In the rows, zero is written as 128.
Each path below is one point turned by a fixed rotation once a step. After each direction that follows a path, write how fast that rotation turns it, in degrees a step (0 if it stays still).
Each turn is a multiple of 5 degrees from 10 to 175, or 0.
Each row of a path follows its step; steps can be skipped.
Path 1:
step 0: [123 113 130 123 138 127 136 123 111 137 121 134 124 126 125 133 122 120
 128 128 125 119 117 132 136 128 115 122 132 122 140 135 122 112 138 127]
step 3: [113 128 132 126 133 132 129 121 125 129 120 130 137 128 145 130 125 143
 129 127 118 137 125 133 129 132 135 134 133 129 122 129 152 117 125 133]
step 4: [134 137 122 122 116 121 126 127 124 125 116 116 131 127 139 130 113 128
 138 121 121 119 117 133 137 124 133 139 127 134 126 138 132 124 130 141]
step 5: [138 137 129 118 127 135 133 113 109 132 112 119 121 130 122 128 124 134
 133 140 132 126 122 130 120 130 124 135 137 130 131 139 116 128 132 124]
step 9: [121 126 125 131 126 125 137 131 129 126 118 129 119 118 127 131 113 119
 128 123 116 129 126 121 139 124 122 145 124 132 137 120 115 132 145 136]
step 10: [133 125 140 122 144 123 133 119 128 126 120 141 130 127 123 121 112 133
 126 135 124 134 135 130 124 144 119 134 136 140 125 124 117 128 137 129]
step 11: [125 121 138 125 138 125 125 131 129 118 129 136 125 142 125 130 119 143
 131 123 108 123 124 134 125 138 136 125 129 123 129 126 139 110 130 132]
step 12: [131 133 126 133 129 120 116 122 120 125 121 134 132 126 133 133 132 131
 141 121 121 114 115 138 135 127 113 142 122 126 118 133 137 115 123 130]
step 13: [131 129 129 124 120 143 132 116 124 130 117 128 119 135 132 120 138 126
 131 131 120 132 117 122 132 124 119 141 140 133 131 146 129 124 117 136]
step 14: [120 130 127 123 124 129 130 122 119 133 119 121 119 140 124 128 120 135
 134 133 125 126 128 113 131 124 134 146 131 135 133 121 142 146 134 125]
[126 128 128 129 125 126 134 129 129 126 128 131 127 127 126 134 128 127
 125 127 129 127 133 130 125 129 126 128 128 126 129 127 125 128 129 131]
35
[126 126 130 128 128 126 127 130 132 131 125 124 127 127 126 127 129 132
 130 127 132 122 128 129 128 126 125 129 126 131 127 127 127 128 130 127]
145
[128 126 125 127 124 124 127 127 128 127 126 127 125 132 128 131 129 128
 128 134 128 128 127 127 129 128 130 129 129 127 124 131 127 128 125 126]
45
[122 127 125 126 126 127 126 123 127 127 127 127 131 128 131 126 129 127
 127 127 126 128 128 130 129 122 126 126 128 128 128 129 126 130 128 133]
80
[127 125 122 124 130 128 125 131 130 130 128 127 127 127 127 130 129 123
 129 129 128 131 131 128 126 127 127 127 127 129 131 128 127 127 132 125]
40
[125 132 126 129 129 128 125 126 130 128 128 126 127 127 127 132 127 127
 123 129 129 128 124 129 131 130 127 129 128 127 131 122 130 126 127 128]
130
[131 130 131 124 130 127 128 124 130 127 124 131 130 125 129 129 131 129
 129 130 132 132 130 129 129 126 127 128 128 126 125 127 131 128 129 127]
155
Path 2:
step 0: [111 131 128 121 120 130 123 132 120 122 124 115 139 132 133 130 128 111
 135 128 120 112 129 132 135 133 123 119 132 125 126 129 124 129 123 128]
step 1: [129 131 141 123 120 127 129 131 121 130 123 137 130 141 147 126 134 135
 128 119 118 129 128 134 126 133 131 137 136 121 132 143 131 129 124 136]
step 6: [136 129 129 127 120 132 128 131 118 131 127 129 140 131 122 125 142 128
 122 128 134 125 129 129 137 128 131 145 120 140 143 120 116 129 133 118]
step 8: [119 142 132 127 127 147 135 127 133 133 124 135 126 139 124 134 115 133
 127 122 125 119 134 127 129 118 121 132 118 120 137 128 125 126 120 126]
step 9: [123 127 135 128 123 121 114 110 133 123 123 136 116 137 130 124 124 120
 136 139 125 125 133 124 123 127 123 131 129 131 142 124 127 119 127 139]
step 10: [119 118 132 132 118 127 137 121 133 127 123 124 129 139 124 126 124 121
 131 119 122 119 116 129 132 127 122 133 130 148 126 131 133 142 129 132]
step 11: [134 125 122 119 133 126 134 123 114 136 135 126 129 147 134 128 119 125
 140 123 130 129 123 126 119 135 140 128 130 138 130 136 134 118 130 125]
step 13: [126 130 132 126 122 120 133 137 122 128 142 135 126 124 135 121 133 122
 129 142 134 110 134 140 132 124 125 132 130 128 134 137 137 122 120 121]
step 14: [126 130 124 127 133 133 127 134 116 118 127 130 136 134 130 133 132 129
 124 137 135 137 122 138 142 128 112 128 133 130 136 136 132 137 125 146]
step 15: [120 131 124 122 119 130 137 133 122 125 134 119 128 129 121 134 133 134
 119 122 129 125 143 122 116 143 128 127 132 127 144 130 133 132 124 139]
[127 128 127 126 125 126 123 127 131 128 129 128 126 126 128 129 134 123
 125 125 129 124 128 126 129 131 127 129 128 129 129 126 128 127 127 126]
115
[127 131 130 132 128 130 128 127 128 132 128 127 129 128 128 131 131 131
 127 125 126 130 127 129 132 126 123 128 128 132 126 127 129 129 129 127]
170
[130 126 126 126 131 130 129 125 129 131 133 131 130 125 125 129 127 129
 127 125 126 126 129 124 130 127 130 126 127 127 128 131 126 126 130 128]
80
[128 130 133 127 127 125 129 127 130 130 130 129 124 125 128 126 127 128
 129 129 125 131 130 129 127 129 126 131 126 126 131 131 125 130 132 126]
100
